Each named turn below is shown by a few rows before and after it. Which turns, in which order, take the first row of each later pair to the second? The first pair is answered.
q250 (before -> after):
[-40.0  35.4   7.2  -9.3  -6.9  17.7 -18.1   9.1]  ->  [-48.2  22.3  -0.2  -8.0  -3.4  22.9  -7.4 -16.4]
[  4.6   5.0  -4.0 -10.8   6.1   4.8 -22.2  -0.7]  ->  [  0.0   6.3  -5.2  -6.6   7.7   3.6 -21.9  -4.5]
[-24.0   0.2  -6.1 -18.0   3.6  16.7  -9.1  13.2]  ->  [-26.4   0.4  -6.8 -16.9   3.6  17.5  -8.2  10.2]
q696 (before -> after):
[-21.3 -17.0  14.0   2.4   3.9   7.2  24.4 -37.7]  ->  [-14.6 -23.2 -13.4 -16.7   1.0  15.0  21.5 -33.6]
[ 13.2  10.4 -27.2 -29.1  -2.3  19.6 -13.1  -9.4]  ->  [-12.0  25.5 -25.7   8.3  16.0  -2.6 -26.8  -1.9]
[-14.8  18.6  -4.4   9.4   7.2 -25.0 -13.0  48.7]  ->  [ -2.2  14.9  45.3   8.0  -3.0 -19.1   7.4  33.7]
[ -6.8  -0.2  -2.3   8.9   8.7 -11.1  -9.9  15.3]  ->  [ 0.8 -2.8 22.2  7.0  3.8 -7.7  1.9  7.7]
q152 (before -> after):
[ -6.7  -7.8  -1.2  23.7  16.3 -23.9   3.5  -2.3]  ->  [ 11.9  23.4  14.2   6.4   5.4   0.6 -23.5   3.6]
[-11.3  13.5  18.5   9.2  11.9   3.0  -3.5   5.2]  ->  [-0.5  5.5 16.2 -9.0  2.9  2.6  6.5 22.7]
[-12.7  -7.5  -9.9  -8.5  -6.1   1.7   6.0  -4.5]  ->  [-14.4   2.9  -5.7  -3.4  -3.3   5.6  -4.3 -12.6]
q582 (before -> after):
[ 31.5  -6.1 -21.0  13.5   1.8 -10.7 -18.6  13.8]  ->  [ 24.8  -2.0 -30.3  -8.0  -6.7  13.0 -20.8 -10.1]
[ 5.5 -7.7 26.0  9.8 -3.6 -6.4 14.6  2.9]  ->  [  3.6  -5.5  19.7  -2.6  -7.6  11.8  12.5 -18.4]
[ 24.7   1.7   0.3  -9.7   9.4  -1.0 -14.3  34.9]  ->  [ 36.5  -3.0   0.6  -2.3  15.6  13.3 -19.8  -0.3]
[ 23.1  -3.4   0.9  -2.7  17.8 -16.7  -7.2 -11.6]  ->  [  7.4   4.1  -9.6 -31.0   3.1   0.3  -5.0 -13.5]

Each pair is two turns apart.
[  4.3 -11.8 -12.0  16.9   8.1 -28.2   4.4  24.2]  ->  [  5.3  24.1   3.1  21.9   8.6  -3.5 -30.3   1.8]
q250 q152
[ 1.7 -3.7 19.2  2.3  1.9 -4.8 14.8 -0.1]  ->  [ -5.8  -7.0  -2.0   7.6   9.7  -0.9   9.4 -18.2]
q696 q152
[-10.1 -17.4  30.9   4.7  17.3  -5.5  17.0 -18.2]  ->  [ 20.4 -15.2  13.3 -34.1   1.0   5.0   8.5  16.7]
q696 q250
[ 20.1  -1.2 -32.7  -2.4   7.8  10.2 -17.0 -15.1]  ->  [-18.4  18.6  -6.5  20.8   8.1 -17.9 -15.5  20.9]
q582 q696
[-23.5   0.1 -22.0   9.2  -3.6 -23.5  10.0 -34.7]  ->  [  5.8  29.3  17.2 -15.6 -24.5   5.0  -7.5 -29.0]
q696 q152
[-51.0  11.8  -3.0   7.4   4.8 -15.9   5.4  13.0]  ->  [-44.3  -9.7   6.5  -3.2  -1.2  -3.4  30.0 -17.9]
q250 q696
[-35.2  -8.4  -3.8   4.2  -6.8  -2.4  22.1 -11.2]  ->  [-18.4  19.0   5.2 -13.5 -16.0  22.5  -3.8 -14.7]
q152 q696
[ -2.5   7.5   9.7  17.3  19.0 -17.5 -13.9   1.7]  ->  [  6.8 -12.4  14.8   1.3  10.9  -2.1   7.4 -27.2]
q250 q696
[  1.9 -12.3  25.7   3.7 -13.6  -9.0  17.1   5.4]  ->  [ -2.5  -8.5  27.1  12.4  -8.6  -3.5  11.8 -14.3]
q152 q250
[ -4.6  -4.6 -25.9 -32.4  -5.5   9.1  15.7 -17.7]  ->  [ -4.3  -4.7   3.3   3.2   4.9 -33.1  22.8  26.3]
q582 q696
[ -5.4  26.5  24.4   6.5  -5.0  -7.9 -27.6   7.0]  ->  [ 14.1  14.8  34.6  -7.5 -13.2  -2.2 -15.5   8.1]
q696 q582
[ 20.8 -21.1  16.1  10.2  10.6  13.3  -8.6 -22.2]  ->  [-10.5   4.8   8.5 -28.3 -13.3  19.1 -11.1  21.2]
q582 q250
[  8.9  32.0  52.9 -27.7 -21.3   6.4  -5.6  36.7]  ->  [-16.3   6.6  33.2 -22.5 -17.7 -21.8  22.1  56.8]
q250 q152
[ 26.3 -22.1  -8.5  14.4  15.3  -2.4  10.6 -10.8]  ->  [ 33.4   0.2   3.1  13.5  12.5  11.6 -10.3 -14.8]
q152 q250
[-16.2  12.5 -28.0  -4.6   8.4  12.9 -24.6  -8.4]  ->  [-24.9  12.9  -8.6  17.1  15.3   3.3 -19.9 -17.4]
q250 q696
[  8.5  -5.7   8.5  32.4  18.9  -5.7  -6.6 -28.7]  ->  [ 25.2 -32.6  -1.7  -0.9   3.8 -13.6  22.5   4.6]
q152 q152
[-21.9   6.8 -21.6  -1.8   7.1   8.0  -4.0   8.4]  ->  [-28.2   5.9  -2.2  14.5  11.9   2.8   3.7  -1.8]
q250 q696
[ 26.8 -10.8  -2.6  17.8  13.9 -18.2 -10.8  10.2]  ->  [ 28.0 -14.5  16.1  18.3  11.5 -12.9  -0.4  -5.0]
q250 q696
[-23.8  11.8  -2.5  12.2  -5.8 -13.6  28.1 -16.2]  ->  [ -4.0  36.0  18.4  11.7  -9.4 -12.4   6.4   9.8]
q152 q582
[ 0.0  8.2 28.8 12.2 12.1 -0.2  2.2 -6.7]  ->  [13.4  3.6 28.9 -9.8  0.9  9.5  8.8 -0.7]
q250 q152
[-23.1 -10.0 -13.7   1.9  -0.1   3.2  24.1 -30.0]  ->  [-21.7 -13.7 -11.2  -9.4  -8.7  -9.7  35.5   6.5]
q582 q250
[15.0 10.1 -2.7 -4.6 -3.5  8.2  1.3 10.0]  ->  [ 4.8  2.2 -9.1  2.5  0.4 -4.8  9.1 18.2]
q250 q152
[-10.5   6.4  -1.0  11.0  10.7   1.8   2.4 -26.1]  ->  [ 15.0  -2.0   6.6 -13.3  -1.5  11.4  11.2 -18.6]
q696 q250
[-6.8 18.4  3.2  2.8 -6.4 -8.0 -5.9 14.2]  ->  [-11.4  17.1  14.7   7.2  -7.0  -5.8  -0.1   1.2]
q696 q250
[35.4 -5.4 27.0  5.2 -2.1 10.0 10.0  2.8]  ->  [ 35.2  -7.8 -16.9 -12.9  -2.9  11.8   1.0  20.9]
q696 q582
[ -1.1  14.3  17.2  10.4  18.8  -1.2 -11.2 -18.6]  ->  [  6.2  20.3  18.1  -6.7   7.7  -6.0 -11.5  19.0]
q152 q250
[ 34.2  12.3   8.8  10.6  11.3   5.3 -25.1 -18.0]  ->  [-10.8 -21.2 -27.2 -22.2  -3.6 -10.5  25.4   5.4]
q582 q152
[ 13.0 -19.0  -6.5 -16.9 -13.4 -13.2  11.4  13.9]  ->  [ 16.8 -19.2 -10.4 -21.1 -12.5   1.3   8.0 -11.1]
q582 q582
[ -0.4  19.6  29.2  -6.7 -14.8  -0.1 -13.1 -11.5]  ->  [-13.5  20.9  27.7  -5.6 -15.5  -7.9  -9.3  -1.5]
q250 q582
[  8.6 -17.8 -17.2  -2.8   8.1 -15.0  13.0 -27.6]  ->  [-20.6  12.5 -14.2  -1.3   6.0  -4.8  -5.9 -31.4]
q582 q152
[  2.8  10.1 -13.2 -19.1 -10.4  -5.3  -9.4  47.3]  ->  [-18.2   5.9   1.7  16.3   5.3 -28.1  -1.6  41.0]
q696 q152
[-27.7   7.0  -8.7   5.5  -1.4  -7.8   1.1  23.8]  ->  [-17.1  15.0  27.6   4.8  -8.7   3.7   3.1  10.7]
q152 q696
